[[129 137 143 100]
 [143 147 139 126]
 [144 119 116 116]
 [121 108 136 106]
 [102 120 139 119]
 [136 121 109 140]]
=>
[[137 143 100 129]
 [147 139 126 143]
 [119 116 116 144]
 [108 136 106 121]
 [120 139 119 102]
 [121 109 140 136]]

[[109 122 143 137 107 122 157 120 105 146]
 [109 134 136 114 143 118 122 147 103 155]
 [109 132 139 113 138 128 110 156 104 140]
 [109 143 114 144 114 145 106 149 105 150]]
=>
[[122 143 137 107 122 157 120 105 146 109]
 [134 136 114 143 118 122 147 103 155 109]
 [132 139 113 138 128 110 156 104 140 109]
 [143 114 144 114 145 106 149 105 150 109]]

[[120 131 128]
 [132 128 130]
 [127 129 134]
 [122 130 128]
 [115 132 127]
 [154 122 134]]
=>
[[131 128 120]
 [128 130 132]
 [129 134 127]
 [130 128 122]
 [132 127 115]
 [122 134 154]]

[[117 137 140 135 140 123 122 129 132 151 135 135 141 119]
 [124 133 137 132 136 125 123 127 131 144 133 131 136 122]
 [133 125 119 123 139 128 132 115 134 122 132 123 127 126]
 [130 124 123 128 127 133 131 132 120 137 127 112 125 142]]
=>
[[137 140 135 140 123 122 129 132 151 135 135 141 119 117]
 [133 137 132 136 125 123 127 131 144 133 131 136 122 124]
 [125 119 123 139 128 132 115 134 122 132 123 127 126 133]
 [124 123 128 127 133 131 132 120 137 127 112 125 142 130]]

[[149 147]
 [126 155]
 [140 155]
 [146 152]
 [115 148]
 [113 114]]
=>
[[147 149]
 [155 126]
 [155 140]
 [152 146]
 [148 115]
 [114 113]]

[[125 142 128 127]
 [132 138 149 127]
 [129 112 128 142]
 [126 112 125 137]
 [127 116 123 136]]
=>
[[142 128 127 125]
 [138 149 127 132]
 [112 128 142 129]
 [112 125 137 126]
 [116 123 136 127]]

[[137 129 154 128 119 127 128]
 [138 131 152 121 121 120 129]
 [136 127 148 126 111 121 124]]
=>
[[129 154 128 119 127 128 137]
 [131 152 121 121 120 129 138]
 [127 148 126 111 121 124 136]]
---
[[115 116 108 126]
 [136 129 142 121]
 [142 124 145 118]
 [115 112 121 125]
 [132 111 135 130]
 [133 114 126 108]
 [130 113 127 126]
 [111 114 118 139]
 [149 140 155 137]
 [113 124 115 150]
 [106 108 102 130]
 [124 115 124 135]]
=>
[[126 108 116 115]
 [121 142 129 136]
 [118 145 124 142]
 [125 121 112 115]
 [130 135 111 132]
 [108 126 114 133]
 [126 127 113 130]
 [139 118 114 111]
 [137 155 140 149]
 [150 115 124 113]
 [130 102 108 106]
 [135 124 115 124]]

[[125 122 126 129 111 130 108 115]
 [125 131 130 123 136 129 144 126]
 [133 117 128 133 118 129 121 125]
 [121 136 130 121 133 134 138 117]
 [134 117 127 134 122 122 120 139]
 [135 118 126 132 128 122 129 139]
 [128 119 133 128 129 123 137 138]
 [121 136 120 121 129 125 118 122]
 [127 149 135 130 136 144 135 119]
 [125 142 124 123 142 128 134 128]
 [130 117 133 133 114 131 121 122]
 [122 136 132 123 133 135 139 119]]
=>
[[115 108 130 111 129 126 122 125]
 [126 144 129 136 123 130 131 125]
 [125 121 129 118 133 128 117 133]
 [117 138 134 133 121 130 136 121]
 [139 120 122 122 134 127 117 134]
 [139 129 122 128 132 126 118 135]
 [138 137 123 129 128 133 119 128]
 [122 118 125 129 121 120 136 121]
 [119 135 144 136 130 135 149 127]
 [128 134 128 142 123 124 142 125]
 [122 121 131 114 133 133 117 130]
 [119 139 135 133 123 132 136 122]]

[[112 108 147 105 123 123 140 114 139 128 137]
 [131 118 148 116 124 122 146 141 108 144 143]
 [113 116 142 125 151 149 145 133 122 121 130]
 [149 114 134 137 132 137 124 149 115 148 106]
 [120 104 129 129 111 128 138 120 119 106 149]
 [116 123 115 144 122 137 124 152 111 130 119]
 [113 130 132 123 142 141 111 120 116 139 125]
 [125 105 145 120 144 111 135 119 122 119 131]]
=>
[[137 128 139 114 140 123 123 105 147 108 112]
 [143 144 108 141 146 122 124 116 148 118 131]
 [130 121 122 133 145 149 151 125 142 116 113]
 [106 148 115 149 124 137 132 137 134 114 149]
 [149 106 119 120 138 128 111 129 129 104 120]
 [119 130 111 152 124 137 122 144 115 123 116]
 [125 139 116 120 111 141 142 123 132 130 113]
 [131 119 122 119 135 111 144 120 145 105 125]]

[[107 143 111 125 127 106 122 147 109 130 123]
 [149 117 148 125 123 144 131 119 136 135 140]
 [121 141 126 129 133 119 120 130 116 130 128]
 [143 119 142 118 114 133 134 133 131 139 142]]
=>
[[123 130 109 147 122 106 127 125 111 143 107]
 [140 135 136 119 131 144 123 125 148 117 149]
 [128 130 116 130 120 119 133 129 126 141 121]
 [142 139 131 133 134 133 114 118 142 119 143]]

[[108 120 120]
 [115  99 107]]
=>
[[120 120 108]
 [107  99 115]]

[[142 111 124 124 144 145 138 141 140]
 [126 124 135 142 122 122 115 113 122]
 [125 146 110 137 129 125 127 124 124]
 [127 130 115 136 145 145 129 140 135]
 [114 145 112 153 110 110 118 111 112]
 [116 128 146 115 124 124 116 127 118]
 [141 121 142 112 117 126 139 136 138]
 [111 136 146 130 127 126 116 124 110]
 [133 127 124 129 119 120 138 123 135]
 [139 119 139 133 122 121 126 116 133]]
=>
[[140 141 138 145 144 124 124 111 142]
 [122 113 115 122 122 142 135 124 126]
 [124 124 127 125 129 137 110 146 125]
 [135 140 129 145 145 136 115 130 127]
 [112 111 118 110 110 153 112 145 114]
 [118 127 116 124 124 115 146 128 116]
 [138 136 139 126 117 112 142 121 141]
 [110 124 116 126 127 130 146 136 111]
 [135 123 138 120 119 129 124 127 133]
 [133 116 126 121 122 133 139 119 139]]
---
[[126 130 144 109]
 [120 124 139 102]
 [143 111 135 109]
 [119 133 116 106]]
=>
[109 139 111 119]

[[125 128 128 136 113]
 [134 125 131 131 130]
 [123 130 132 125 127]
 [129 131 150 141 133]
 [133 128 132 120 124]]
=>
[113 131 132 131 133]

[[122 122 120]
 [134 140 126]
 [125 117 150]
 [121 121 143]
 [111 130 148]]
=>
[120 140 125]

[[127 101 118 106]
 [136 132 142 115]]
=>
[106 142]

[[106 119 114]
 [115 116 148]
 [112 132 142]]
=>
[114 116 112]

[[124 143 118]
 [120 149 114]
 [131 122 136]
 [130 137 129]
 [136 132 133]]
=>
[118 149 131]

[[145 118 130 140]
 [121 136 130 124]
 [108 149 109 109]
 [147 131 148 149]
 [ 99 135 107 109]]
=>
[140 130 149 147]
